Each row is where one point has got to under a steady rotation. How many ticks took it there?
The counts run from 0 to 518.
[  4   8 -13  21 -11  16  -6   3 -20   2   5 -10 -15  -4  -8 -13 -14  -1
   3   1  11   2  -6 -13  -4 -19  10   2   7   3  -7   6   0   9   5  11
  15] : 287
[  9   7 -10   1   8  10   7   3   5  10 -19  -2   8  29  -8   6 -16 -15
 -16  -4 -14  16  -6 -10  -7 -12   3  -3 -17   8   6  -2   1   1   2 -13
  -1] : 72
[ -1   7  -4  28  10  -4   2   1  20   5   4 -10 -10  -4  -8  11  -9 -17
   0 -20  -5  -5 -13   9  -3  -1  12  -2  -6   0 -19   0 -16  -3   1   3
   2] : 236
[ -5  15 -11  17  17  19   2  22   4   5  13  -5 -11   3 -15 -17 -12 -11
  -3   1  13   3  -9  -3   1  -7   1  18  -7  -2 -13  -3   3  -4  -7  -1
  13] : 40
[ -1   5  -5  23   7  20  -4   2   1  -2  14 -15 -10 -14  -9 -24  -3  -4
   5  -8   3  -3  -2  -4  -7  -7   5   3   0  -9 -20   4   0   0  10   3
  17] : 11
[  8   6  -9 -14 -13  15 -14 -12   1  -2   6 -21   2  -6   0 -13 -16   7
  -1 -22  -4   6  11  -1   2 -13   1  -9  -3  15  -7   0   3  -8  -3 -15
  -9] : 130
[  1  11 -20  -2  22  20  12  10   4  -1  11   0  -5  -1 -19 -17  -2 -13
  -6  -3   1  -7  -4   3   7   1   4  13  -9   9 -15  -4   3 -11  -4  -2
   9] : 41
[ 21  -5   2 -16  -3  10   1   3  -6  -6 -11  10   0  17 -11   4  -5  -6
   5 -17  -3   4  -6  -4 -11  -9  13 -15  10   7   1  -9  -7   3  19 -17
  -8] : 326
[ -2   2 -17 -10   3  -3  22  18  -9   8  -1 -12 -12  22   1  12 -17   0
 -10  -3 -13   0   3   7 -17  -7  -5   3   4  11  -3  -6 -14   4   3  -4
  -7] : 87
[ 14  -6  -9  11  -1   8  21   1  12  -3  -8 -10  -3  -1 -11  13 -11   3
  -2 -17  -2  -4   6   8  -4 -11   5  -9 -15  -7  13  16 -16  10  -8  -2
   8] : 515
[  2   3   8 -11  -5  10   2  14   2   0   0 -12   0  20  -8   1 -22  13
  -8 -10   8  12   8   4 -18  -3   3   7  -3   5  -2  -6  -7   6   7 -13
  -7] : 338
[  8   1 -15  21  -6   6 -10  -6   7   5   5  -7   1 -15  -9  13 -13 -20
   0 -14   1 -12   0  -5   0 -23   8 -17  -5  -1 -15  -5  -1 -14  -4   3
  11] : 262
[  2   3  -7  -8   2  16  22  18  18  -4  15  -1  20   6 -15   0   1 -12
  -6  -2   7 -14   6 -11   5   4   0   1  -3  19  -9   1  -3   2   7 -10
   8] : 181
[ -5  10  -8  17  -1   3   9  11  -9  -2 -10   0 -26   8  15   7 -10   9
   9 -16  -1 -14   4  -6 -11  -8   3  -9  -5   4   4   4  -9   5  24   2
   5] : 397
[ 13  12 -14 -14  11   7  -5  -6  13   9  -7  -1  11  14 -19   4  -2 -19
 -27  -9 -16   6  -5  -5   7  -4   6   3 -19  16  -3   3  -3  -2   2  -5
  -7] : 71
[  9  -4   2   9  11  19   9   1   5   8  -9  -9  10  22 -14   0 -17 -12
  -8 -13  -9  13  -6   0 -12  -8  11   8  -6 -10  15  10  -2   4   8 -17
  -3] : 349
[ 11   1 -10 -17  19  16  11   3  11 -16  19   6  -3  -4 -10 -11   0  -7
  -3  -5  15  -7   3  -4  -9  -3  -5  12   2  10  -8  -9 -10   4  20   7
   1] : 178
[ -7  13   2  14   7  -5  10  23   4   4 -10  -5  -4  25  -3  -1  -4   7
   0  -8 -16  -2 -15   4 -18   1   0   1  -6  10  -6   2 -13  13  17  -4
  -5] : 213
[  5   6  -1   6   3   9 -12   1  11  14  24 -15  -3  -7 -11 -15 -20 -13
  -1  -7  -8   3   7  -4  -6 -25   2 -16  18  -4  -3  -3  -8   0  -7  -3
  -2] : 107
[ 16  -7   5 -11   2   7   7  -4  -7  -4  -9  11  -1  -2 -18   9  -8  -4
 -10 -13  -6  -5   4   0 -17  -9  11 -11  -3   3   8 -17 -25  -2  16   4
   4] : 330
[  0   9  -4  -1   9  12  -3   0  13  16  12  -6  13   5 -21 -10  -3 -18
 -18  -5 -14   0  -5  -8   4  10  11   7  -4  -8  -6   6 -15  -7   8  -7
   4] : 347
[  6   6   3  18 -15   5   5  22   1  -6  -3  -1   0  -9  -2  -1  -7   4
   8  -8   6 -16 -19  -6  -7 -24   3 -17   2  22  -9  -3   2   2   9   0
   6] : 424
[  0   5  -5  16  -1   6  -7  -7   4  11  10 -13  -4  -1 -20   1 -22 -14
 -14   0   7   7  -4  -2 -22   0  15  14  -2  -5 -22  -9 -14   2   2   9
  14] : 472
[  1  24 -27  -2  16  -3   6   1   9  -2  13 -16   0  -8  -8  -4  -8  -7
  -5  -6  10 -15   4 -13  16  -1   9  -3  -7   9 -13  14 -10  -5   6   2
   5] : 277
[ 15  -7   8  -6   0   6   7  -1  14  -4   1  -8  -2  -8 -16  -2 -10  -5
 -15 -13  11   1   9   7 -21  -3  14   5   3   8 -14  -8 -12  -4  16   8
  -5] : 333
[-12   8  -6   6 -16  10   6   1 -12   7   0 -24 -11   8 -10  11 -19  17
  -7 -16  -9  -1  13   4  -6  -8   1  11 -13   8  -5  -1 -10  -8  -8  -4
   5] : 128
[  5  -2 -11  -4   0  24  -2  -7   3   3  13 -19  -6  -5   3  -7   6   0
   4 -11 -37   0   0   5 -15  -9 -14  -5 -11   8  -8   2  -4   5   7   0
  -2] : 381
[ -2  15  -9  -1   2  -3  16  22  -1   1  11  -8  15   8 -19   3 -21 -10
  -7  11  10 -14   0  -7   0 -10   2   0   5   1   0 -10 -16  -5   4  -6
  11] : 457
[-10   9 -22  10   9   6  14   5 -12   4  -6 -16 -14  18   6   0 -13  -2
  -1 -11  -9   9  -4   7   6  -7   4   8  -8   3  -5  17  -1  -4  12 -17
  -6] : 253
[ -1  15   1  -4 -12  20  -9  16  -3   4   9  -9   5   4 -18 -16 -16  13
  -5   9   2  -2  -6 -13  -9 -14   1  -3  -1  15   5  -8 -15   6 -11   2
  17] : 313
[ 13   1   0 -20  19  13  -6   3  18  -4  12  13  -1  10 -13 -10  -7 -19
  -2  -6  -4  -8   9  -4  -7  -6  -6 -20   0   0  -1 -25  -8   2   3  -9
   2] : 204
[ -7   2 -12   3  -3   0  18  26  -3  -1  -5  -9 -10  12  -3  16 -10   8
  -8  -6  -2   1  -4   7 -20  -6  -1  19 -14  17 -14 -14 -10  -1  -1   4
   2] : 58
[ -6   2   6   4  -9   1   8  14   3   2   4 -13   4   7 -22  15 -15   7
 -17  -8   2   1   3   7 -19   5   9  15  -5   9 -10 -14 -28   2   0   0
  11] : 335
[ 16   8  -9  -3  -3  13   7   4   4 -12 -17  -7   0   6  -6   2   4  19
  -6 -15  -9  -9   3   3 -10  -6   3  -8 -30  20  -3  -8   2   5   2 -10
  10] : 31
[ 11   3 -11  -2  19  11  -2 -11   7   2  13 -13  -9  -5 -10 -18 -17 -14
  -3 -14   3   9   8   2 -14 -21  -5  -7  19  -5  -1   4  -5  -3   2   1
  -9] : 108
[ 23   3  -8  -5   8  14  -9  -5  14   0  -1   2  -7  -5  -2   1  -7 -11
   3 -27   3  -9   5  -3  -2  -5  14 -22   2 -12   2   8 -11  -6   4  -5
  -5] : 510
[ 20   7  -9  -6   5   5  -9   4  12 -13  -8   2   3  -6 -15   5  -8  -4
  -6 -11  28 -11   8 -20   3  -6  21 -16   5  12  -9  -1 -12  -1  12   6
   5] : 303
[ 11   0  -4  12  -1  19   2  -7  12  -4  -6 -19   2   6   6  -2 -12  -4
  -5 -19 -14  17   8   3 -13 -11   1   0 -22  -5   3   8   7   7   8  -7
  -2] : 378
[ 12  13  -6   5  13  -7  -3 -16  10   9 -12 -18  -8   1  -6   4  -9 -15
 -21 -18   2   7   6   2 -13  -7  11   0 -11   3 -13   7  -8  -2  18   3
 -13] : 97
[-17  19 -12  14  -2  -1   8   9 -12  15   3 -19 -10  18   2   0  -7 -12
  -1  -9 -23   0 -14  -2  12   0   6   0  -7   2 -10  17  -6  -9   3 -12
   0] : 254
[ 18  -2 -12  11  12   5   9   6  17 -15 -17  -4  -1  -2  -3   5   3   0
   3 -21  19  -7   9   0  -4  -4  14  -7 -16   3  -7   0   4  -9  16 -10
   9] : 27
[ -1   4  -6  -8  15  14  -9  13  11   6  17  10  -3   8 -10  -9  -8 -12
  -5  -1 -13 -14   0  -9   1   1  -2 -14   8   7 -10 -22 -15   1  -5  -1
   1] : 203
[  2  10  -3 -14   3  16  12  12  -5   1  -8   5   4  22  -2   1   2   7
   0  -8 -18 -12   4 -13  -5   7   1 -10 -12  13   1  -5  -7   7  27 -13
   2] : 186
[  3  13  -9   2   2   3  -9  -7 -26   5 -10  -1 -11  11  -6   3 -17  -4
  -5   3 -10   2  -9  -8 -20  -6  14  -8 -10   0   1 -14 -19   5  23   3
   7] : 467
[  8   5  -8 -11   0   9   7  -6 -17  11  -3 -15 -19  -2  -4  -9 -12  -1
  -4  -6 -10  -7  11   4 -24  -1   3  -8 -11 -11   0  -4 -14   0  13   3
   8] : 496
[ 13  -5 -14  -1   6   1  18  16  -1  -8 -19  -1  -7   7  -6  10  -3   3
 -12  -9   4   5  -3  13 -21 -11   5  15 -16  16 -12 -18  -3  -5  11   4
   4] : 57
[ 11   7 -21 -13  -3   5   0   9   6 -10  17 -18 -16  -6   9   0  -7   5
  13 -16   6   4   2   5   1  -7  -2  -8  11  13 -17  -6  -8  -1   4   1
 -12] : 270
